(in the rows, 128 means zero)
Each path below is one point turned by a fixed rotation once a step. After each direction that follows a path, write how fast that rotation turns it, in degrees each step (0 if it stays still).
Each turn is a multiple of 5 degrees from 10 to 175, or 0.
Each row of a path follows its step; steps can be skipped.
Rotation 1:
step 1: [122 135 123 134 121 129 123 129 134 130 124 117 133 133 127 128 130 125
 133 123 135 126 137 130 135 116 125 129 127 135 120 139]
step 3: [133 126 120 136 135 119 131 135 120 129 126 131 122 129 126 124 127 123
 123 134 142 122 128 139 127 126 128 127 137 130 133 124]
step 4: [116 128 131 120 121 123 121 135 131 129 122 132 124 141 130 123 118 125
 131 125 128 127 132 127 124 123 115 130 121 127 124 129]
step 5: [133 126 136 130 134 122 127 121 117 124 128 128 143 127 128 126 128 122
 130 122 127 134 131 133 141 121 134 127 121 129 122 126]
step 6: [124 123 127 123 127 123 127 132 134 128 126 131 129 129 131 122 134 129
 132 123 137 133 125 133 131 140 130 117 143 133 137 122]
step 7: [120 133 135 133 123 121 127 122 131 122 130 129 118 128 138 127 124 116
 120 138 130 130 132 128 126 125 124 136 134 128 119 129]
step 8: [136 126 125 127 136 131 121 127 130 126 131 134 134 130 137 130 122 122
 130 119 136 133 120 117 126 121 126 120 117 133 125 126]
step 9: [134 132 131 126 118 129 128 130 134 127 133 119 133 127 117 123 138 124
 132 127 137 123 135 135 133 125 129 118 134 133 121 122]
step 10: [117 133 134 133 130 126 129 127 127 120 124 128 119 116 131 126 121 135
 122 123 132 135 133 130 120 136 123 121 126 124 125 121]
step 11: [136 127 121 126 129 129 130 125 122 132 126 140 135 129 125 124 119 119
 118 138 141 127 126 125 126 122 128 128 128 119 128 126]
step 12: [130 132 133 123 120 121 121 139 135 130 128 134 130 127 120 122 121 127
 136 127 123 125 131 124 133 132 123 119 122 138 125 134]
Directions:
[129 128 129 127 127 126 129 128 129 127 129 128 130 130 126 126 129 130
 133 125 130 127 129 124 129 126 130 129 124 129 125 129] => 95
Rotation 2:
step 1: [124 121 133 135 124 115 121 126 133 136 133 127 129 125 120 120 126 126
 116 126 136 129 132 130 130 130 134 139 121 117 126 129]
step 2: [131 135 118 127 127 120 122 119 127 124 119 126 127 126 125 134 128 127
 132 123 130 127 133 127 125 142 126 119 134 111 125 131]
step 3: [123 125 131 125 122 129 137 129 131 129 130 123 124 128 139 127 138 134
 145 123 122 127 124 127 136 133 120 121 138 129 134 124]
step 4: [125 125 139 134 118 137 132 124 138 133 136 133 134 117 131 125 126 138
 121 127 127 129 129 137 129 124 131 132 125 134 137 135]
step 5: [129 141 132 135 127 124 130 122 129 133 122 131 128 124 115 132 111 122
 122 135 124 119 129 126 126 133 133 126 121 125 131 125]
step 6: [115 124 131 131 134 122 130 125 127 137 120 114 123 140 123 133 132 127
 132 130 129 125 131 125 129 128 122 128 135 118 122 121]
step 7: [132 123 135 130 129 136 134 123 131 122 125 127 135 124 134 123 144 139
 130 128 132 136 128 132 128 129 125 132 134 114 123 135]
step 8: [135 138 123 135 126 131 139 130 126 125 128 137 129 114 133 120 121 131
 131 128 131 132 126 127 136 132 133 128 127 124 142 120]
step 10: [121 128 140 131 127 131 122 122 136 125 124 132 131 135 123 130 139 120
 131 130 118 121 135 135 123 133 134 133 129 123 116 131]
step 11: [123 139 137 137 130 125 126 142 121 129 122 133 131 122 133 127 136 137
 129 126 127 128 129 119 124 126 133 119 134 117 126 126]
step 12: [126 133 127 114 129 134 133 128 124 133 134 118 136 125 129 122 125 136
 126 139 136 132 134 125 134 125 124 120 131 124 140 127]
Directions:
[126 127 131 125 129 128 128 124 125 128 129 126 128 129 128 128 129 124
 129 127 126 130 127 128 132 125 125 128 130 129 129 128] => 115
[127 128 128 128 124 127 131 130 125 125 126 128 132 129 129 126 130 132
 128 127 127 125 126 129 127 125 127 128 128 128 132 128] => 90
[123 130 127 127 126 128 125 126 129 128 128 132 127 128 130 130 129 130
 130 129 124 129 127 129 128 129 129 127 125 131 129 128] => 60
[130 129 129 126 127 132 128 125 130 127 130 128 128 127 132 128 129 130
 125 127 131 128 126 126 128 127 129 127 128 130 130 122] => 85
